(in the rows, 128 means zero)
Each row of X is roughly a mix of the hidden directions of one of several groups.
X, 121 rows:
[[ 91 162 115  95  89 104 143  91 143 144 103]
 [ 58 138  98 136 155 136  90 143 110 126 122]
 [144 146 131 116 168 166 117 172 101  83 116]
 [140 115 180  83 112  90 128 111 138  87 132]
 [163 164 153 142 151  86 154  91 149 143 110]
 [173 161 163 135 105 146 129 170 100 104 148]
 [ 84 141 143 109  64 113 121 124 120 134 168]
 [125 137  70 157 108 121 157  88 110 157 109]
 [ 78 128 111 115 139  85 129 141 134  69 135]
 [105 138 125 156  83 131 158 173 136 114 173]
 [136 185 121  85 145  95 116 125 113 138 169]
 [121 154 165 127 131 145 158 188  89 132 145]
 [113 105 104  77  75 101 135 134 148 101 134]
 [ 75 139 172 130 119 123 125 179 101 140 112]
 [103 123 143 126 120 127 109 136  67 178  95]
 [ 81 142 111 145 157 126 112 148  88 176 109]
 [120 159 156 140 147 138 126 175  95  74 136]
 [135 145 129 144 112 142  58 148  97 109 161]
 [134 137  82  93  92 129 121 147 119  96 177]
 [ 83  98 150 153 166 158 108 129 120  86 138]
 [134 117 150  95 183 155  94 153 105 155 140]
 [119 115  93 118  76 112 150 131 160 167 163]
 [108 142  98 113  93  87 147 120 140 179  98]
 [109  98 120 117 132 132 136 105 144  78 190]
 [183 153 104  97  99  91 139 139 105 142 145]
 [145 128  91 122 113 196 159 152 138 115 144]
 [111 116 118 146 155  95 133 104  95 192 140]
 [146 170 105 162 180 160 115 124 119 146 103]
 [125  86 150 147 162 153 180  98 146 133 146]
 [126 187 118 121 126 130 101 144 139 101 185]
 [ 83 184 144 112 135 102 150 162 129 102 128]
 [143 128 156  92 195 101 142 142 149 138 144]
 [110 158 155  95 134 143  93 173  87 124 147]
 [ 56 103 119 122 142 135  95 155 104 122 119]
 [ 97 120 145 132 155  99 140 127 100 196 113]
 [127  97 151 119 123 116 111  63 161 148  97]
 [149 105 156 129 124  76 118 117  93 180 121]
 [139 124  93  86 186 131  98 123  96 121 115]
 [ 98 144 108  89 166 154 119 145 105 179 132]
 [ 85 154 137 148 156 146 126 158 115 157  76]
 [129 146 156 144 142 128 131 165  88 180  90]
 [129 138  72 114  84 118  75 132 114 133 146]
 [203  88 118 151 110 120 125 119 142 124 141]
 [ 85 137 144 124  99 106 162 124 155  95 175]
 [171 112 142 140 111 140 130  93 149 189 108]
 [139 156 138  96 107  70 118 146 103 105 163]
 [ 80 135 164 160 137 124 134 156 128  72 135]
 [169 109 129 126 177  98 158  98 142 117  92]
 [110 103 131 178  88 132  97 113 141 173 113]
 [117 100 162 152 149  97 130 120 187 158 144]
 [115 117  70 164 140 108 152 157 126  88 143]
 [133  78 139 102 131  84 175 103 132 153 119]
 [160 133 129 150 130 154  84 142 181  94 149]
 [162 179 125 127  72 122 101 153 117 130 146]
 [110 119 102 120  77 108 152 114 148 182 107]
 [164 154  90 149 137  98 120  79 111 146  99]
 [123 142  66 119  72 123 156 121 133 138 148]
 [105 107 116 115 120 127 181 101 181 134  96]
 [156 187 108 115 147 139  95 145 121  94 157]
 [117 155 102 166  80 142 173 152 131 146 146]
 [136 187 100 132 138 162 159 131 163  98 129]
 [113 112  87 149 172  83 148 167 142 123 130]
 [122 133 147 110 123  65 179 112 127 144 158]
 [147 115 166 155 108 154  86 122 128  95 174]
 [151  90 117  98 122 117  93  78 131  84 129]
 [133 143 151 136 121 126  54 140 136 170 146]
 [150  92 192 139 123 108 106 106 159 109 122]
 [ 57 140 161 148 123 118 142 107 152 122 102]
 [148  97 105 133 181 153 174 114 113 156 131]
 [108 117 140 157 193 118 152 143 121 167 106]
 [133 100 128  98 155 136 146 117 163  62 113]
 [ 82 113 142 153  77 168 119 156 119 108 131]
 [ 79 115  84 136 175 132 124 129 112  87 127]
 [190 149 169 110  90 105 126 120 137 142 113]
 [132 177 122 161 148  98 113 105  82 114 100]
 [139 113 157 100 187 145 114 174 129 153 127]
 [146  96 109 162 171 140 127 178 115 114 160]
 [121  88 181 126 118 134  96  85 149 100 129]
 [ 64 102 133 149 148 128 128 155 138  93 159]
 [ 97 146 131 156  69 106 100 100 102 148 126]
 [165 138 141  93 149 132 126 140 152  61 145]
 [143 123 166  95  86  90  98 100 150 116 147]
 [100  89 143 113 133 132 118 119 163 193 146]
 [132 149 148  77  87 125  82 137 119 128 165]
 [163 163  95  85 115  96 169 130 144 116 118]
 [142 120  68 120 126 148 106 133 119 163  77]
 [126  83 118 174 132 129 162 103 137 138  78]
 [137 132 182 157  91 121 138  91 158 137  96]
 [119  86 188 128  95 128 105 130 143  92 137]
 [151 173  91 149 121 149  93 131 155 104 164]
 [153 112 103  97  76 123 152 108 170 105 143]
 [114  91 133  72 125 125 177 135 143 156 149]
 [ 78 113  94 154 125 103 154 161 148 107 158]
 [118 132  88  76 103  98 129 157 130 127 172]
 [180 159 125  89 140 124  84 130 147 113 157]
 [108 136 101 124 160 127 108 144  80 113 186]
 [183 144 109 126 117 142  65 121 153 131 138]
 [177  98 119 105 153  98 151 118 101 164 104]
 [113 142 171 162 182  96 131 137 147  98 130]
 [116 152 135 149 156 127 107 150  95 175  77]
 [ 66 101 131 149 109 136 139  94 166 152 130]
 [146 133 137  76 101 101 125 137 149 185 146]
 [123  95  85  92 103 144 116 130 131 143 185]
 [124 101  88 181 104 140 147  99 137 155  97]
 [142 161  90 107 147 112 136 185  96 110 145]
 [100 140 143 149 179 111 161 147 166 116 162]
 [121 165 150  90  80  88 143 131 151 155 125]
 [142  90  91 127 131 123 109 123  87 187 118]
 [ 91 158 109  94 172  86 128 142 117 115 101]
 [ 82 147 185 164 106 126 145 128 143 144 149]
 [117  72 121 126 140 128  84  98 128  91 161]
 [ 94 114 118 119 160 157 158 170 113 177 135]
 [140 114  59  98 140 148 128 153  91 138 133]
 [116 119 156  70 146  98 147 137 142 162 164]
 [112 131 126 166 140 153 134 143  76 101  78]
 [166 133 128 153 159 125 120 143  98  62 114]
 [145 128 150 168 101 182 125 121 105  84 140]
 [144 124  93 134 135 173 101 148  98 177 103]
 [ 85 103 149 127 119  92 191 109 140 124 134]
 [125 145 118 118 147  87  92  90 159  79 118]
 [ 83  86 114 176 166 119 140 135 154 124 130]]

Here is one row from each group, named. Which group is each of the other rows in?
[126 125 126 146 136  86 129 116 133  51 106]
P
[120 170 114 159 137 103  91 117 129 184 150]
E
[148 171 155 123 101  63 119 125 118 134 150]
C

[130 102 109 118 113 143 134 132 189 167 170]
E
[122  95 153 173  81 123  93 105 149 139 106]
E
[128  82 132 177 154 153 135 141 175 141 110]
E
[117 129  97 108  73 130 164 108 152 103 166]
E
[123 124 157 153 132 112 148 119 160  54 129]
E
[137  74  84 156 161 113 122 104 140  99 123]
P
[191  98 121 130 120 145 120 110 137 183 132]
P
[122  88 170 128 157 168  90  93 129 139 122]
P
[ 71 112 132 123 104 159 145 163  93 157 131]
E
[ 95 102 125 140 113 154 124 146  92 189 104]
E
[ 71 108  79 148 107 125 153 115 154 136 144]
P
